One turn moves every row onto another: examples first, then more rows asked
gemu: [ -3  -9 -19   1   7   2  19   9  -5 -10   3  -3  -1]
Tefe: [-20  -5 -42  19 -35  10  -5  15 -18 -11  -2   6  -5]
Gek: [ -8   5 -35   8 -41   6  -2   9  17 -14  -8  -5 -10]
Suzik: [-11 -33 -42  14 -13   3  -7   2  -8 -13   1  -3 -10]
Roz: [-14 -16 -35  11 -41   7  -9   5  -6 -10   6  15  -6]
dos: [ -6 -13 -42   2 -20 -11 -17   2   0 -17  -8 -15   0]
gom: [-23   1 -21   7 -19  -6   9   1  -8   1  26   7 -13]
bapog: [-21   5 -26 -16 -19  -2 -24  16 -12  -8   8  -2   0]
tumok: [ -4   5 -14  28   3  -4  -4 -10  -2  -9 -13  -8 -10]
Vezum: [  0  -5 -18   6   7  16   9   7  -5 -10  15   8 -13]
Kevev: [  5  -2 -14   0   9   5  -6  -5   1  -6  15 -12  -7]
Nuve: [-14  15 -23  20 -41  -2 -16  -1   0  -4   0 -10 -14]
tugut: [  2 -14 -26  22  -8 -20   0  16  -1  -9   3 -12  -8]
Seki: [ 20  -8 -17  10 -18   5  -6  -5 -10  -2  -3  -2 -19]
leke: [-27 -23 -25   4 -17  13  -3   2 -14 -28   7   5  -2]
rek: [-31  -6 -27   9 -19   0 -10  16   9 -27   2 -17 -11]
dov: [-10  16 -28   4 -38  15  -1  18  -1 -18  -2  -4  -5]
baro: [ -7  -2 -11  20 -10  16   1 -13   8 -28  -7   0 -17]
Gumu: [-12  11 -18   8  -8   4  -2   2 -20 -11 -23   6  -3]
mabo: [-25   3 -31   5 -14   4 -35   5   0 -12  -1  12 -13]
veleb: [-19  -6 -47  14 -35  15  -4  -2  -1 -18   3   7   6]
binif: [-11  14 -35  14   9   4 -16   0   0  -5   7   8   5]
mib: [-18   5 -38   9 -14  -2   8 -14   3   2  23   1  -3]
niva: [ -7  16 -35   8 -36  13 -13  15   5  -2  -1   8 -16]
vabi: [-13  -6 -24   8 -25  11 -19  14 -14 -35  13 -13 -13]
tozer: [-12   2 -14  15  16   5  -2   4   3 -11   6 -14 -14]
potev: [  1   0   2  13 -11  -7   0  -3 -16 -15  -2  -7  -3]
sotif: [-21   4 -36  20 -13  -6  18   0  -9  -4  21 -11  -9]
puzu: [-19 -12 -42   3  -7  15 -17  -1 -18  -6   2  12  -2]
Zaz: [-10  -1  -3   3 -12   3  -4   5   2 -30  23   7   0]
rese: [ -9  -5 -24   9  13   8  10   2   9  -4   0   9 -10]
babi: [ -3  -8 -46   4 -18   7 -25   5  10  -8  13 -14 -13]
Lasen: [-14  21 -25  18 -39   2 -16  -2  -4  -8   3 -13  -6]
disos: [-12  -1  -3  -1   9  -9  -2   7  -2  -2   2  -5 -10]
Vute: [  5  10  -9  17  -2  10 -16 -17  -8 -10   6   1  -7]
Gokub: [-15  14 -20  14 -43  -3 -15  -7   2 -10   1 -12  -6]

dos turns into vabi
Tefe turns into Roz
Gokub turns into Lasen
Where do these go?
gemu turns into Vezum
baro turns into Gumu
dov turns into niva
potev turns into Vute
tugut turns into Zaz
disos turns into Kevev
Suzik turns into leke
rek turns into bapog
mib turns into sotif

One turn moves every row onto another: examples first, then more rows asked
folin: [ -7 -24 -11   6  15   7   0  21  -1   8   0 -23 -32   8  -7  14  12  13
 -21  17  14   3  -7  -8   2  16  27]
nutek: [-24  -6   5   8 -18  11 -30   4  -9   4 -32  -1  -1   4  -1  -8  19  -1
   8  11   8   8   5   8 -11  -1  -3]
gatak: [-13 -22 -16 -14   8   5 -23  26  11  10   4 -17   8  -1  -4   8  12  13
   4  25  23  20   5  -7  -3  18  12]
degub: [  6   3  12  -4  14  26 -12   2   9  -4 -12   3  -2  -9   3   8   9 -12
   7   9  19  -4 -21  14  14   2  -4]
deber: [ -4  -3  21  -4  11   7  -9  -5   5   9 -18  -1 -27   7 -13   1  13 -17
  -5  20   6  -5 -23  -9   9  -2  11]
vefan: [ -5 -12   0  19   4   9 -21  18  25  -6  -5   0 -12 -16 -13  -1  26  -5
 -17  24  -5  -4  11  21  10   8  16]
Gibi: [-18   6  11   5  -3  12   2  15   4  13 -17   1   1  -9  12   8  14   3
 -13   3  16  15  13  22  24   9  32]
Mufu: [-26  11   5  -4  -5   2 -13  -9 -19   2 -19 -13  -4  -5   2   4   4   2
  -5   8  13  16   1  21   7  15  12]
Dat: [-21  -2   1 -10   5  11 -24  27   6  28   3 -16 -10   5 -11 -15   9  24
   7  20  23   4  -1  -8   1  17  29]
posi: [-27   0   8 -13  -1  15 -24  20  -3  36   1  -6  -4   1  -8  -7   0  20
   4   1  24   5  -1   7   2  13  17]
pofub: [-11 -16  -6   8   5  14 -15  33   6  15   5 -18 -30  14   3   9  22   5
 -13  27   7   9 -16 -19 -10  -5  16]
purep: [-19 -22  14  12  -5  15 -17  18   7  20 -15  -1   9 -12  15 -12  24 -13
  -3  -1  11   1   6   3   5  -8   0]
Gigup: [-14 -10   2  12   1  21 -16  33   5  11   5 -13 -37   5  -4  11  27  -4
 -15  30   6   3 -10 -16  -4  -9   7]
gebar: [ -9   5   1  12   8  26 -11  -3  27  -8 -16   4  -7  -2 -13 -14  25   7
  -2  11   7   2 -13  28  11  -3  14]
Vuti: [ -8 -19  -6  14  12  13   5  14   4   7   0 -24 -35  -2 -14  19  14   6
 -27  21  17   2  -1   0   4  16  19]
famed: [-12 -16   6  22  16  38 -12   6   6  10 -30 -17  -3   6   9 -16  19   2
   4  10  20   3   3   6   8 -13  -1]
buguv: [-21 -18 -17 -10   2  10 -28  29   5  10  -4 -20   8  -1  -8   5   6  21
   2  10  14  26   4   0  -5  14   6]
lezi: [-17   4   6   6  18  35 -13   6  -7  -8 -10 -18  -5   1  19  10  15   7
  -3  13  18  13   1  21  31  -3  20]
Nik: [ -6 -16   3   8  -1   7 -16 -10  19 -12 -12  -2 -12   6 -12  18  27  -4
 -16  28   2   6 -14  11   5   1  21]
Zun: [  5  12  21   7  12  12  -9  18  13  21  -6  -4 -18 -18   3   4   4 -20
  -9  27  11  -4  -5   5   7  11   5]
lam: [-18 -24  -9  17  19   7  -1  17  -8  10   4 -27 -24   1  -4   4   9  14
 -16  19  20   6   5 -13   0  17  25]
murur: [  4  -3 -13   9  10  28 -31   7  17  -5  -6  -7  -1   9   1 -11  25   5
 -13  29  14 -12  -3  30   4   5  16]
didig: [ -3  20   4   9   0  30   2   7 -11  -2 -18  -4  -3   5  10   6  22   0
  -8  14   4   6  -5  31  11   0   9]
tus: [-24 -19 -15 -13  -1  11 -25  25  11  13  -5  -3  13   0  -9   9  12  14
   0   7  18  25  12   9  -3   8   3]
zaf: [-24  -2   2  -7   1  13 -28  27  -1  28  -4 -18 -11   2  -5  -5  -4  28
  10   8  22  11  -3  -1  -3  18  19]
Befev: [-12 -12   3  17  10  18  -6  -1  -3  -1 -17  -4 -15  -5  12 -11  24  -7
   9   1   8  -6  -1  25   1  -6  -8]
gubi: [-15  -9  -4  14   4  20 -16  38  -5  11   4 -15 -19  12   6   9  21   7
  -9  33  12  14  -1 -24  -7  -3  19]
bom: [  3  11  -5  -9  32  16 -14   9   9   7 -11  -5 -20   1  10 -12   8 -13
   4  23  24  -3  -5  15  10   4   0]

murur turns into famed
folin turns into buguv
Where do these go?
Befev turns into degub
tus turns into Gigup
deber turns into Mufu
Zun turns into Gibi
gubi turns into Dat

